Each path below is one point turned by a fixed rotation once a step. After each direction that follows a path, write how fast that rotation turns it, in degrees each step (0 if it stays still).
Each turn is a multiple of 5 degrees from 10 to 175, or 0.
Each row of a path follows its step; steps can be skipped.
Path 1:
step 0: [ -8 -44 -13  43 -17  -3 -17 -27  22 -34 -18   6  42 -11   0 -32   8 -34
   3 -11  11  -1  31 -10  -1   2 -15  43   2 -14  19 -31  28 -25 -29 -41
 -48 -29 -33 -34   1   5  -6  -5  16  14]
step 1: [-15  -5 -22  10  24 -14  12 -25 -14 -21  40 -10  28 -17  45  21 -17 -22
  -3  29 -22  -1 -14 -18  26  -9  -9  48   7  -6   7  19  -1 -44  -4  11
  62   2 -25 -53  -3 -10  28  31  20  -7]
step 2: [  4  -1   0  30   1  52 -23   0  54  -3   0  -2  12 -38  17  28  29 -10
 -32 -25 -31 -26 -11   9 -16  -5   0   3  -8  22  66  16  11   1 -62 -10
  11 -13 -13 -20  -9   1 -14  14   6  38]
step 3: [  8   3  20   8 -17   7  49 -60  -4 -40  -2 -11  26   6  18  -9  -3  15
 -20  40 -15 -16  24  45  29  12  12  29 -15  38  -7   8  13 -57  -6  -2
  17 -19  -3 -21 -19  -3 -27 -31   7  34]
step 4: [  5  27 -22  -1  -6  53   1  -8 -13 -28   7  31   7 -28  19   2  15  -3
   0 -27 -19  37 -31  26 -45  -9 -11  22  28  -9  14  34  80 -12  19 -19
  33 -16   7 -19  -7 -22 -15  13   9  14]
step 5: [-27  24  -2  80  22 -19   9 -49   2 -25   1  16  30 -33  -6 -10  41   9
  12   5  18 -15  31  37  -2  32  30  -5   5  20  30  15  20  -1  17 -10
 -26   1 -13 -13 -17  19  17  27  -5  21]
step 6: [ -3  38  18  -1 -13  -8  23  16 -10   5  23   1  21 -26  22  18   4  -5
 -14  24  -2  27   5  21  52 -21 -31  29  28 -23  22  40  46 -15 -11 -12
  31  18  29  -4 -55  55   7   7  -7   4]
step 7: [ 15  -2  36  54   1  -1   5  17  40 -39 -19  10   3  -5  14  -4  26 -23
  38 -14  15   8   1  -4   0   5 -11  41 -11  42  38  22  24  26 -10 -58
   0 -52  24  24 -17 -12  10  -4   4  10]
step 8: [-21  32  19  45 -25 -32  33 -13  -6 -38  15  16   2  46   2   3  24  23
  42  32 -39  -8 -18  -2  29  10  19  20 -12 -11  15   9  32 -23  -8  -1
  66  34 -15  -9  -6   4   7 -12  -6 -25]
step 9: [  1  39  13  12   9  21 -27  26  30 -10   3  41  21 -18  26 -10  27  13
   9 -18 -46  37  21 -17 -16   5 -11  26   9 -21  18 -27  32   9 -31 -65
  -8  32 -24   9 -13   4 -25 -14 -22  24]
Speeds:
[ -5 -10   9  11   1  -3   1 -13 -11  -3  -5  -5   4   8 -19  -2  -2  -1
  -2 -14   4  -4   3   0  15  -3  14   8  -5  -2   7 -10   0  -3   4   9
   5  11   3   4   1   9  -6  -5  16   5]  145
[ -2 -13   9 -10 -14  -6   4  -5  -7   1   5   4   5   2  -4  -7  -3 -10
  -6  -4   3   0   9 -11   1  -6  -9  13   6  11 -15   5  13   7   4  -9
   4 -12   9   1   7 -13  -3   5   1   2]  110
[  2  -4  -6  -9  -3  -5   6  -3 -10   5   8   0   2  -1  12   2 -16  -3
   7  -4 -14   5   5  13  -6   8  -6   2  -9  -6   9  -7 -10  -3   5 -13
  10  12  20   1   0   4  -2   7   3   2]  145
[ -3  -3  12  11  -9  -7   2   1  -1  -2   2  12   1  -6   1  -8  -2   1
   9   1 -14  10  -9 -14  14  -4  -7   2  -9 -14   7  -2  -6   7  -3  -1
 -11  -6   4   1   5   3  13  -8  -5 -14]  40
[  2   1   2   0  -2   1  -1  -1   5  16   5  -9  -4   4  -9  10  -4  -5
   5   8  10   0   2   8   4   0  -3  18   4   1  14  -5  -7   0 -13  -3
  15 -16 -10  10   8   3  16   5  -1  -5]  65
[  5  -7  -7  -5 -10  -8  10   0   2  -5   4   7   4  -8 -12   5   6  -2
  -2  -1  -7  -5  20   6   4  -6 -12 -13  -2   0  -3  -6   3  -8  -9   0
   0   3 -12  11   1  15  -8  -5 -14  -3]  120
